Where one turn sends some rows of the set: a few examples, then the rows asked
K663: [ -3.9  -2.1 -24.9   6.1  15.9  11.8 -18.3  -8.1 -23.0 -23.1 -27.1   5.5
   1.3  -6.6  -7.3   2.4  -4.5  -8.4  18.8  19.1 -14.3  14.2 -10.6 -12.5
 -12.4  -5.6   8.7]
K883: [  2.5  -5.4   4.9   4.9  10.1   1.4  11.4 -17.0 -18.2  17.6 -11.6 -12.3
   2.9  -3.5  -0.5  24.6   9.0  -4.9  -8.7   7.5 -15.3   2.9  -7.8  -8.2
  12.4 -14.7   3.2]
K626: [  4.0  -8.4 -14.3  -1.8  -1.1  -6.5 -17.6  30.2 -11.4  -4.2  -8.2   1.3
  -5.2 -11.5  -4.9   8.9  -4.4   8.5  13.0  13.1 -25.7  10.9 -14.1   2.2
   8.6 -22.2 -16.2]
K202: [ 11.0  -9.2  -1.8  -1.5   3.5   2.5  18.2 -15.0 -12.2  17.6  -6.4  -6.5
   2.5  -3.0 -12.1  12.6   3.1 -12.0 -15.3   1.4 -12.4   6.7  -4.3 -11.2
  15.4  -7.6   3.2]
K149: [  5.8  13.9   5.3  -1.2   7.7  -0.5   2.1   4.1  -2.3  -1.9  -3.4  10.0
 -18.2   2.0 -19.3  -2.8   0.4   3.9  -4.4   1.9   5.6  -7.8 -11.2  -8.4
  -6.9 -11.2 -22.8]
K726: [-11.3  -1.4 -23.2   4.8   8.8  15.6 -17.2  -3.9 -14.4 -20.5 -19.9   6.3
  17.8  -4.4  -9.1  -2.5  -8.4  -9.3  27.4  20.8 -15.5   4.8 -14.5   1.3
 -13.7  -3.9   8.2]
K346: [-15.3  -2.4   7.2   4.5   4.4   6.9  11.8  -9.4 -20.3   5.4 -10.2  -9.4
  10.3   5.0  -9.2   3.0  13.8   0.9  -9.8   0.5 -14.5 -16.1 -13.5   8.6
  10.8 -11.6   4.2]
K857: [ -3.1  -5.2  -2.8  -1.6  23.4  17.5   7.1 -15.7 -25.2  11.5   0.0  -2.1
  -8.2  -2.5   6.4   7.1  -1.1  -5.8  -5.0   7.5  -7.4   0.7   7.0   6.9
  -7.5  13.5  15.3]
K537: [-19.0  -5.2  -1.5  -1.6  19.2   2.0  -6.3 -13.1 -21.1   0.8  -8.0  -5.1
  -0.3  -5.8   6.4   3.1  11.8 -11.7 -13.0   7.4  -7.5 -12.1  14.8   4.6
  -4.7   4.0  15.1]
K443: [  6.7  -7.7 -27.1  -0.5  15.7   7.5 -16.2  -7.9  -8.2 -19.7 -18.6  -3.7
  12.9 -12.3 -10.0   7.5  -5.3 -15.6  19.5  22.1 -11.0  21.6  -5.7 -16.5
 -12.8   0.3   5.6]
K332: [  8.6  14.0   7.5  -4.6  13.8  -3.1  -2.2   0.0   0.7  -8.8  -4.3  -2.0
 -16.7   0.3 -18.8   2.5   7.3   4.0  -7.1   6.1   1.3   0.6  -6.7  -9.9
  -9.4  -3.0 -30.8]
K209: [ -2.4  -1.8 -35.7  -1.6  13.1   7.6  -6.9   0.3  -8.0 -21.7 -17.8  19.9
   9.8   3.2 -26.2  -2.3   3.1  -2.1  19.0   7.3 -15.3  -2.1 -12.3   1.1
  -9.3   3.4  23.5]
K590: [ 11.5   6.3 -35.4   2.4  16.9  13.1  -1.3  11.1  -5.0 -24.3  -7.1  10.8
   6.8 -14.0   4.5  13.4  -9.3 -13.3  23.7   7.8  -1.8  -5.2  -0.8  14.3
   3.4 -13.7   9.5]
K407: [  5.4  17.9   3.7   2.4  -2.1  -9.5  -3.2   3.4  -0.5  11.8  -5.4   9.5
 -10.3   2.2 -12.9   7.2  -4.5  -0.3  10.0   7.6   3.1 -10.7  -8.2  -4.8
  -6.1 -14.4 -22.7]
K779: [  9.1 -12.1  -1.7  -0.5  10.8   3.6  21.9  -7.9  -9.4  15.1   1.8 -11.0
   9.3   4.0 -13.4  14.5   8.3  -2.1 -13.2  -2.4 -11.6  -0.3 -10.6   0.4
  12.2  -4.1   8.5]
K585: [  9.4  -4.9 -18.4 -11.7   3.6  -9.3 -10.9  26.7   3.2  -7.7  -2.1  -2.9
  -3.7 -14.8 -10.9  17.3   9.8   5.9   8.2  11.5 -31.3  14.2  -5.3   1.6
  13.3  -9.0 -14.9]
K833: [-11.6  -5.0  -3.9  -7.5   0.4   9.5  -1.6 -18.1 -17.0  19.5  -2.1  -0.9
   3.8  -8.3   3.6  -2.5  -5.3 -27.6   2.7  10.7 -10.5  -4.9  14.0   1.4
  -0.5   3.5   8.4]
K376: [ 10.7   5.8 -41.1   7.7   9.7   4.1  -6.4  11.7 -12.9 -28.3 -10.7   9.5
   1.9  -6.4   8.4   8.2  -1.9 -16.7  23.5  10.4  -4.5  -8.1   8.8   8.4
   4.0  -8.1   0.5]
K362: [  0.3  10.9  10.9  -2.1  11.5  -6.0  -6.3   6.2  10.5  -3.4  -4.2  -4.9
   2.8  -5.3 -10.9   4.1   6.2   1.5  -1.1   6.0   6.7 -11.9  -9.6  -0.4
 -10.4 -12.2 -24.4]
K517: [  5.0   0.9 -15.6 -15.6   9.6   1.0  -4.6  25.6   5.1 -14.8  -1.9   8.7
 -10.9 -13.2 -21.4   6.2   8.8   9.6   2.2   5.0 -27.2  14.6 -11.7  12.6
  16.1 -11.4  -6.9]
K146: [ -1.2  -8.1  -3.0   1.7   4.9  -4.6  18.8  -8.4  -7.9  12.6  -7.2   1.6
  10.8   2.9 -19.0   7.0  10.5  -7.3 -16.7  -5.5 -10.1 -15.7  -6.3   1.4
  16.4 -12.0  16.3]
K272: [  4.5  -9.7 -32.7  -6.5  11.9   0.8  -5.5   0.4   6.0 -19.1  -9.5   8.9
  22.4  -2.6 -26.1   0.6  -0.6 -13.7  19.3  10.0 -12.3   2.1 -10.5  -2.3
  -4.9   9.2  20.2]
K657: [ 10.9   7.1 -38.9  -2.5  12.9  13.7  -6.2   7.4 -13.8 -38.1  -6.4   2.7
  -5.4 -10.1  -0.9  -2.7   2.3 -20.4  14.9   7.7  -5.5   1.1  10.9   1.9
   6.7   2.1  -7.6]
K598: [ -1.1  -7.5 -12.1  -8.3   7.0   1.5 -16.6  31.6  -8.1 -18.5  -7.5   1.4
  -2.6 -17.4  -7.4   1.6   0.6  10.7   1.8   8.8 -24.2  10.1 -15.4   5.4
   8.9 -22.8 -14.4]
K958: [-11.6  -1.0 -25.3  -1.9  11.1  10.8 -14.5  -1.5  -8.2 -31.8 -20.6   8.8
  17.4  -8.0 -22.8 -10.6   2.6 -11.6  12.7  13.1 -14.4   1.9 -12.0  -2.9
 -10.2  -2.7  14.3]
K516: [  2.9 -15.2 -11.8  -6.7  10.1  13.9   9.8  -9.6 -16.8  21.5   5.9   5.9
   4.6  -3.8  -0.8  -1.8 -11.8 -17.9  -2.4   2.9  -5.4  -4.4   4.2   2.4
  -2.4   5.2  16.8]
K904: [ 15.2  -8.6 -37.5  -6.1  20.0  -0.4  -7.0  -1.9  -0.8 -24.0 -15.1   7.3
   7.4  -6.0 -24.0   6.7   3.2 -13.9   6.5  12.2 -10.8  14.0  -5.2 -14.6
  -7.4   7.6  19.7]
K606: [ 10.9   8.8 -32.9  -6.4  19.9  20.1  -1.0   7.6  -2.7 -35.9  -1.1   1.6
   1.4 -17.3  -1.9   0.8  -2.4 -19.0  14.4   6.9  -2.2   6.2   3.1  11.8
   3.6  -2.6   1.0]
K55: [-10.5 -15.6  -7.9  -7.9   2.8  -1.8  -2.7  -7.5 -10.8  11.0  -4.4   3.7
  11.7  -6.6  -1.1  -6.0  -0.7 -26.4  -9.8   2.7  -3.1 -16.8  10.7   2.2
   1.5  -1.2  17.6]
K481: [ 11.8  -0.5 -37.0   2.3  17.3  14.3  -5.9  16.5 -11.1 -36.6  -2.7  -3.3
  12.3 -11.0   6.2   1.7  -2.6 -14.7  15.9   9.5   2.7  -2.1   2.4  11.8
   1.0  -5.7  -2.3]
K805: [ -1.0   1.6 -11.3 -13.9   6.1   2.1  -7.7  28.3   4.3  -7.4  -3.8   9.9
  -1.2 -14.0 -18.1   6.1  -0.2   4.4  10.7   6.9 -25.4   7.3 -16.3  18.0
  14.7 -21.0  -3.3]
K738: [ -8.4 -10.8  -9.4  -0.2   8.6  12.8   8.0 -10.3 -30.0  12.4   4.8   4.2
   0.4   4.9  -2.2  -7.3  -4.3  -9.2  -0.4   4.1  -9.5 -13.9   6.5   8.0
  -6.7  14.1   8.7]
K180: [ -6.3  -4.5   7.0  -0.3   3.2  15.2  12.3 -15.7 -24.6  11.9  -4.6 -17.2
   3.4   0.5  -3.2   6.3   5.0  -3.2  -7.3   8.1 -16.5   4.5  -8.7  -7.0
   8.0 -10.4  -7.8]
K234: [ 12.6   3.3 -41.6  -0.1  14.5  14.6  -2.0  11.5 -15.3 -34.9  -8.6  16.1
  -6.6 -13.7   0.3  -1.5  -7.5 -16.2  10.5   3.7   0.3  -0.1   2.2   1.0
   6.8  -9.9   4.8]
K575: [ -0.5  -1.9 -15.9  -9.0   2.7   7.8  -9.3  28.9  -8.4 -10.2  -4.3  15.8
 -12.6 -12.4 -15.9   4.0  -2.7  11.9   6.5   5.5 -24.4   9.0 -18.6  10.2
  11.6 -23.2  -8.3]
K502: [ 10.5   0.5 -21.1 -12.8   0.8  -5.7  -5.9  24.5   0.2  -3.7  -0.3  11.3
 -12.6 -10.2 -20.0  14.7   4.5   3.9  14.6   9.4 -33.4  11.4  -8.8   8.0
  17.7  -7.7  -7.2]
K649: [ 11.0  15.8 -37.7  -1.7  15.4  12.4  -1.8   4.5 -12.8 -29.8 -10.3  13.6
 -11.9 -11.9  -0.9  10.3  -1.7 -19.9  21.8   9.7  -8.1   1.4   7.6   7.5
   8.3  -7.3   7.5]
K801: [  3.0  16.0   4.6  -1.6   2.4  -8.0   0.2   4.5  12.6  10.2  -3.7  11.2
  -1.7  -1.7 -17.4   8.9  -3.2  -0.1   9.3   4.4   8.3 -11.8  -9.0   2.8
  -5.7 -17.8 -19.1]
K619: [  6.3  12.5  11.6  -9.2  15.4  -2.2   0.1   4.0  12.8  -7.0  -1.9   0.0
  -5.1  -7.0 -18.5   5.6   7.7   4.0  -9.2   3.3   6.0  -2.6  -9.0  -1.4
  -7.6  -5.8 -22.4]
K938: [ -6.7  -8.7  -4.0  -7.2  19.2   2.2  -1.9 -13.8  -6.9  11.4  -7.6  -3.1
   4.0 -16.2   4.0  12.2   1.3 -21.7 -16.6   7.7  -2.1  -2.3  15.8   0.1
  -1.4  -2.0  21.7]
K733: [ 16.0  -8.9 -36.9   3.5  13.6   1.6  -7.3  -4.5  -8.7 -10.5 -15.9   7.0
   8.4  -4.0 -12.6  14.4  -6.1  -8.4  24.1  18.5 -14.3  16.8  -9.5 -13.5
 -12.6   4.8  12.5]
K243: [ 10.3  18.6  -0.8  -2.7   4.0  -4.6   4.2  -0.5   1.8   9.8  -3.4  13.9
 -18.4   2.4 -23.4   5.9  -1.6   1.6   4.7   5.3   2.4  -5.1  -8.1  -5.0
  -2.4  -7.0 -20.2]
K458: [ -1.8 -13.9  -8.8   0.0  26.5   5.8   4.2  -5.7 -20.0   4.2  -2.4   2.2
  -0.3  -0.9   0.4   6.2   6.1  -5.3 -17.0   0.7  -2.2 -14.6   5.4   6.4
  -8.5   8.4  21.4]
K117: [  5.5  14.1   9.6  -4.0   3.5 -12.2  -3.5   1.2  14.3   6.9  -3.4  -3.0
   0.2  -6.9 -12.2  17.7   3.4  -1.6   9.2   8.8   3.9  -7.7  -3.3   2.2
  -6.8  -9.7 -21.5]
K383: [-17.0  -0.5   6.9   2.0  -5.1   8.8   7.5 -13.4 -21.6  11.1 -14.8  -4.9
   3.7  -1.0  -6.0   2.6   7.3  -9.6 -10.0   4.7 -16.7  -5.7  -4.9  -4.4
  15.6 -19.5  -0.7]
K530: [  8.8  10.0 -33.3  -4.0  17.6  11.6  -6.8   7.7  -8.3 -32.1  -4.4  -3.2
   7.8 -11.5   7.3  11.2   3.1 -17.8  28.8  14.7  -9.4  -0.2   8.4  13.7
   3.7   0.7  -0.7]
K472: [ -5.5  -7.6  -0.6  -4.5  -2.0   7.4  19.4  -7.3 -14.4   7.1  -0.7  -2.6
  11.1   6.9 -18.7  -5.4   8.7  -6.8 -13.2  -5.5 -15.7 -14.7 -12.3   0.2
  14.1  -9.4   3.3]
K899: [  8.4  -4.7 -19.2  -5.3   4.0  -6.8 -12.2  27.6 -12.8  -8.6  -6.2   2.5
 -14.1  -9.2 -10.5  10.0   5.3   7.4   5.3  12.4 -27.9  15.4  -8.7  -2.9
  11.5 -10.0 -19.4]

K649 moves to K530
K726 moves to K958
K146 moves to K779
Now find these:
K537 moves to K738
K899 moves to K626
K801 moves to K619

